One turn or mirror swaps these rows in pairs. Which row does each one swap with?
The rows were stretched afterwards, more along some directions than others.
Dif: [ 31  47   4  -3 -15  -7  15  -8  18  34 -32   0  11   6  14  10  -8 -40
  23  22 -15 -14   4  13  27  -9  -2   1  29 -17]
Fefa: [ -6 -29 -29   4 -27  25 -27  28 -18 -29  53  12 -48   8  35  15  23   2
 -29 -38  29   2  -8 -30 -29  18 -22   4   9  21]
Bemev: [  3  20 -12   0 -23  35   2   8 -16   0   1 -41 -27  27  -4  -6  17 -50
  13 -33   4   0  35 -25 -17   4   7   9 -10   1]
nuko: [ -1   4 -23 -11   0  10  30  46  15  -8  11 -41  -2  42 -25   0 -38 -44
  14 -31  18 -36  17 -32 -40  -2  15  49   4   6]
nen: [  7  25   4  -9 -34   1  -6 -16   9  31 -43 -13   8   4  -9  -3   4 -36
   6 -12 -17 -46  -4  33   8   5  15 -11  22  -7]
valad: [-11  27  -8 -25  -4  -7  17   4  20  31 -39 -28 -14   0  11   7  24   3
  20 -39  29  -5 -11   8   4  19  22 -15  17  -3]
teg: [-18   1 -16   3  27   0   7  -5  12  15   8   8 -34   2  -8  19 -23   7
 -35  18  15  -9  21   6  -7  37  -1  25 -11  26]
suto: [  4   1 -36   1 -14  19  22  18  14 -23   3 -12  -7  55  30  26  -4 -58
  -8 -44  32 -18  17 -19  -6   8 -22  19  12  11]
paf: [ -1 -20 -23  20  -2  27 -32  15  -2 -15  32   3 -51 -19  30   2  14   9
 -41  -9  26 -13  -6 -28 -12  20 -11  22  -6  26]
netan: [ 17   4 -26   4  -6  43   2   1   4   5 -11  -5  -7  20 -23  20 -33 -22
 -32 -10  41  -4  43 -14   2 -11  -8 -15   2 -23]
gibi: [ 11  32  32  -3   8 -12  16  -2  18  -3  -6  39   3  -9  16  13  -6 -16
 -21  37 -17   6 -11   4   3 -17  19 -11   6  16]
sem: [ -5   5 -24 -22   4  31  14  49  11 -34  39 -35 -12  45  -5 -14 -22 -32
   7 -44  21 -25  24 -58 -27 -13   8  29   0   3]
gik: [ 10  42  19  -1  33  -5  11  -5  34  17 -10  36  -2 -16  14  -1  16  -9
 -20  34 -29  -5 -23   0 -19  -5  11 -12  -5  18]
fote: [  5  19  28   3   5 -10  -4  11  39  -9  19  24 -16  -7  24  -5   9 -22
  -5  20 -18   1  -2  -7  -7 -12  14 -21  -5  -4]
Bige: [ -3  21 -40   1 -33  24   2  20 -28  -8  -2 -71 -28  19   0   1  17 -37
  10 -52  29 -21  17 -31 -22  -1 -11  30 -15 -24]
fip: [ 38  11 -17  15 -13   5  14 -15 -13  24 -15  -4 -10  20  37 -15 -22 -21
  21  -1 -33 -11  12  15  19  -4  19  31   8 -23]
tifo: [  0 -11 -20 -27 -15  23 -18   3 -29 -39  10   0 -41  48  18  47   5  -3
   0 -18  19   1  23 -16 -19   9  20 -24  16 -11]
Sozub: [  4  32  28  13  19  -7   4   1  27 -10  -3  27  12 -18  27   3   9 -18
 -17  25  -6   3 -10   5  -4   0  -4 -11 -19  19]
zete: [ 13  12  13   0   6 -16   5  11  28   5  18  29  -6 -33   8  15   8   0
  -9  16 -21   5 -21  -5 -18  -8  27 -35  -5  19]
mamu: [  1  26 -31 -12  17  11  40  48  -5 -11  16 -22  -4  42 -15   3 -31 -41
   8 -34  14 -35   9 -30 -12  -9   0  48   2   9]
mer: [ -2 -11  -9 -28 -12  13  11  15 -15   6  10 -17 -12  21  31  13  20 -28
 -24 -33  44  17  -6  -6  30  24 -15  27  20  11]
baru: [-24  20 -20  -5  -4  -5  -2   0   1   2   7   6 -40  11  -3  24 -28   3
 -29   8  14  -3  27  -2  -3  25   2   6  18   1]
Veso: [-19   5 -17   4  15   8 -11 -16  23  18   9  -4 -33  28  -8  32 -27 -10
 -26   1   9 -15  28 -22 -15  17   6   3  13  13]
Supi: [ -2 -26 -36   3 -12  26 -29  23 -14 -28  49   8 -40  -8  40   6  31  -7
 -38 -27  37  -1   8 -24 -32  18 -25  15  -5  13]
piv: [ 16  11 -18 -12   6  33   3  36  16 -20  14 -40 -17  29 -44   7 -18 -19
  16 -45  16 -58  10 -49 -37 -11  14   3  13 -18]
nefe: [  2  -3 -30  11 -47   5 -16   0   0  -4 -11 -28 -23 -29  11  24  30  14
  18 -14  34  12   5 -16  -6   6 -18 -54  20 -20]
megin: [ 27  26  31  14  19  13  -6   2  44 -10   6  25 -12 -18   0   4  24 -20
  -6  12  -6  -4  -4 -11 -18 -14   4 -45   0   1]
mazir: [  3  20 -22  13  19  15  21  51  16  -9  28 -30  -9  20 -31   3 -11 -29
  -2 -21   8 -35   6 -49 -36  -6   2  53   7  24]
Pevus: [-17  -9 -26  -4 -47   1 -13  -6  -4  -9 -13 -11 -37  -6  -5  37  21   8
  19  -6  44  17   5 -12 -13  21 -12 -50  13 -23]
dibi: [  2  67 -17 -23  30   7  52  -3 -18  18 -12   1 -18  55 -15  13 -41 -10
  10  -8  13 -26  35   0 -23  -1 -14  22   0 -17]
bizu: [  5  13 -30  15   9  25  26  19  17   5 -16  -6  -8  27  11  11  -4 -60
   5 -25  44  -9  15 -16   7   9 -22  37   9  23]
Roz: [ 13  33 -66 -35 -35  -6   7   8  11  19  17 -50   4  16  14 -12  -6 -16
  -6 -42  -2  -5  17 -11 -44  10 -12  28  39   0]
rup: [ -8  16 -19   1   0  12  33  40  -6 -17   9 -28  -2  26 -13   0 -22 -32
   2 -41  17 -30   0 -40 -10   4   8  46  -1  27]
togum: [ 29 -24 -26  22 -65   9 -21  -7 -29  16  -8 -18  -7 -20 -10  -5   1  -4
  49 -42   7 -13 -13  23  11  24  20 -37  24 -32]
Zan: [ 11  26  34  16  15 -20 -10 -10  25  -1   0  39   9 -19  13   5   5 -13
 -13  19  -9 -10  -8  13 -14  -4  13 -25   3  21]
babad: [ 11   6 -38  20 -51  20  15   9 -15  12  -8 -69 -19  24 -49 -15 -31 -24
  32 -15  11 -36  54 -18 -26  -8 -17  14  -5 -42]
guv: [  9  -3  15 -14  -5   8   8   0 -34 -18   8  -4 -34  30  14  36  -5  -4
   8  21   7  20  24  -1   4  -4  14 -16   1 -20]
gavu: [  0  18 -20  -3  16  22  13  33  11 -17  12 -32   7  34 -22  -7 -33 -33
  -5 -47  29 -43  26 -44 -40  -9  12  36   5  25]
Liri: [ 14   6 -34  13 -50  12  26   7 -14  16 -26 -55 -33  11 -45  -2 -32 -20
  36   0   4 -19  45  -9 -15  -7  -2   2  -3 -23]
rak: [ -1  22 -55 -18 -28  13 -22 -35  -7  11  16  -4   4  15  17 -15   7 -20
   0 -39   2  -5   8  -8 -51   1 -17  -4  31   9]
mino: [ -2  17 -48  -3 -54  27  18  -1 -17  11 -17 -51 -25  20 -41 -11 -21 -21
  42 -13  28 -10  47 -28 -36 -10  -6  -1  -4 -43]
benut: [ -3  38 -63 -25 -37  14   3   2 -13  -3  18 -19 -11  20  10 -22 -16 -21
  -9 -36  15   6  34 -12 -43  -2 -13  19  35  -3]
zoluf: [ 32   7 -43  -5 -26   9  13  -5 -17  13   3 -21 -28  32  51   1 -32  -9
  23  -7  -3 -13  28  -2   1   1  10  27  20 -52]
visi: [  2  58 -14 -22  -1  -9  18   4  35  36 -27 -15 -36  12  11  24  13 -26
   1 -29  24 -11  -3   9 -33   6   7  -9  28  -7]
Koro: [  3  53  -5 -41  28   1  58  12 -11  18  -8 -21   5  53 -14  -3 -34 -20
   4 -20   5 -37  31 -17  -3 -26   3  29  -1  -4]
riz: [ 13   8 -26  -6 -15  27  12  19 -10   4   9  -9   9  28 -49  10 -24 -12
 -17 -14  25  -7  39 -13   1 -10 -15   2   7 -17]
Mege: [ -5  33 -18 -11 -26 -32   8  -3  21  36 -21 -23 -26 -12  15  18  35 -10
  23 -46  13 -27 -17  15 -22  22   5 -14  23 -20]
pebiz: [ 33  -2  -5  -3 -30  22   5  53   5  11  46 -72 -38  16   9  -7 -25 -18
   8  -8 -20 -13  48 -50  -2  -1  26  29  15 -19]
Guva: [ 32  10 -21  -4 -36  -7  14  41  11  28  47 -54 -23  21   4 -10 -18 -32
  -6 -11 -26  -9  24 -43 -15  -3 -10  48  34 -10]
zemu: [-10   1   4   0  -6  -6 -12 -16  24  14   3 -10 -23  23 -11  -4 -30  -3
  -3   4   5  -9  38  11  -1  33  28   8  12   9]
lumeb: [ -2   6 -43  -1 -40  22  14  -3 -23  24 -18 -47 -20   5 -61  -3 -24 -13
  29  -6  26 -35  39 -18 -28 -16 -16   4   1 -44]
nilup: [ 35  25 -15  19 -21   7  29   1 -15  25 -13 -38 -23  24  30 -17 -37 -18
  15   5 -18 -26  31   2  29  -2  19  49  -7 -48]
rava: [ 32 -20 -20  40 -56   7 -21  14   4  10  -4 -16 -22 -26  -5  -2   9   8
  37 -26   2  -4  -4  16   6  17  36 -34  18 -20]
nodef: [-10  24 -62 -24 -26   3 -14 -15  11 -13  16 -17   9  41  17 -20  -3 -21
 -21 -54  30  -5  37  -7 -48  15 -26  23  24   7]
mep: [-11 -22 -28   0 -52  11 -39  -7  -8 -16  -8 -18 -24 -17  -6  22  38   6
  -4 -25  49  -4  -6   6 -19  17 -28 -48  15  -8]
rele: [ -1   0 -29 -18  14  22  27  47   4 -13  34 -24  -6  17 -27   7 -28 -11
  -1 -38  15 -23   9 -52 -34  -6  21  18  -9  27]
Kezo: [-17  -7 -42 -19 -54   2 -20  -4 -20 -12 -21 -20 -19 -19 -14  33  37   3
  -5 -32  46   0 -14   0 -10  20 -40 -40  17   5]
volid: [  1   0  -3 -22   9  15   9  15   6  17  -2 -24  -3  25  20  24   8 -32
 -28 -30  18  11  -1 -20  43  18  -9  28  22  22]
Vunap: [ 21  40  21  14  21  -8   0  16  35  -2  15  21   0 -17   6  12  12  -8
 -19  38 -24  -2  -8 -12 -17 -19   7  -4  11  15]
viv: [  0  28   9  -7  10 -21  16   4  20  18 -19   0 -22  -6  31   8  26  -9
   5 -27  11 -16 -21  10   4   3  20 -15   4  15]
bigis: [  1  15 -30 -18  24  13  36  50  25   4   8 -40 -16  46 -20   8 -25 -26
   4 -33   2 -35   5 -54 -38   4  22  43  16  17]
Nezel: [-14  12 -20 -30  17  33  14  25   3 -16  17 -30   1  36  12   6 -31 -31
   0 -50  19 -32  30 -54 -38  -8  11  25  -1   5]
bip: [  6  57 -18 -25  22  -9  66  -7  -3  34 -32  -9   3  53 -11  -2 -42  -6
  19   6  -2 -17  47   6  -8 -15   3  23  -3 -39]
poz: [ 17  43  25  -1  18  -9  14  15  35   7  -4  27  -3 -12  27   8   7 -31
 -14  26 -14   8 -13   8  10 -20  14 -16   5  14]
tarur: [  5  10 -44  15 -25  23   0   3 -18   2 -21 -22   2  14 -28   3 -26  -1
 -22 -36  41 -32  30  -5  -5   3 -24   4 -15 -32]
Kiso: [  4  50  -5 -42  39  37  52  -1  -9   3  -5 -11  -9  53 -10   6 -43   1
  -3  -1  27 -11  65 -22 -12 -21   4  10  -6  -7]
Seba: [ -5   8  -6 -15  -1  21  12   9   8  34   3 -30 -18   4  23   5  14 -41
 -22 -20  34  13  11 -18  30  24 -22  29   4   9]
lusar: [ 31 -34   2  15 -60   0  -6   5  -9  25 -12 -19 -12 -12 -18  -6  -9   0
  41 -20   9   8   3  29   9  18  36 -38  26 -18]
kazig: [ 24  12   2  10 -38  16   7  37   9  26  37 -45 -42  19  -5 -10 -28 -25
  -3  -1 -31 -20  33 -40 -14 -12  10  30   8 -19]
luz: [ -4   3 -29  -1   7  34  27  11  -6 -24 -10   1   5  56  14   8 -15 -40
 -15 -38  31 -14  35  -7  -5  11 -17  15   6  31]
neba: [  1  12  32  -3  20   2  -2 -10  22  -3   9  36  -4 -13  50   9   2 -18
  -2  12 -14  10   6  -4 -19  -5  21 -30  -4  10]
geta: [  9  18  24 -11 -21  26   4 -19   0  17 -22  -2   4   6  -8  -7   2 -45
  13   6  -6 -30  -3  20  26   0  10  -7  -1   6]

piv swaps with megin
nefe swaps with lumeb
benut swaps with baru
Roz swaps with teg
bigis swaps with gik
mer swaps with nilup
viv swaps with Koro
sem swaps with fote
Bemev swaps with tifo
rele swaps with zete
Kiso swaps with Mege
Seba swaps with zoluf
Zan swaps with gavu

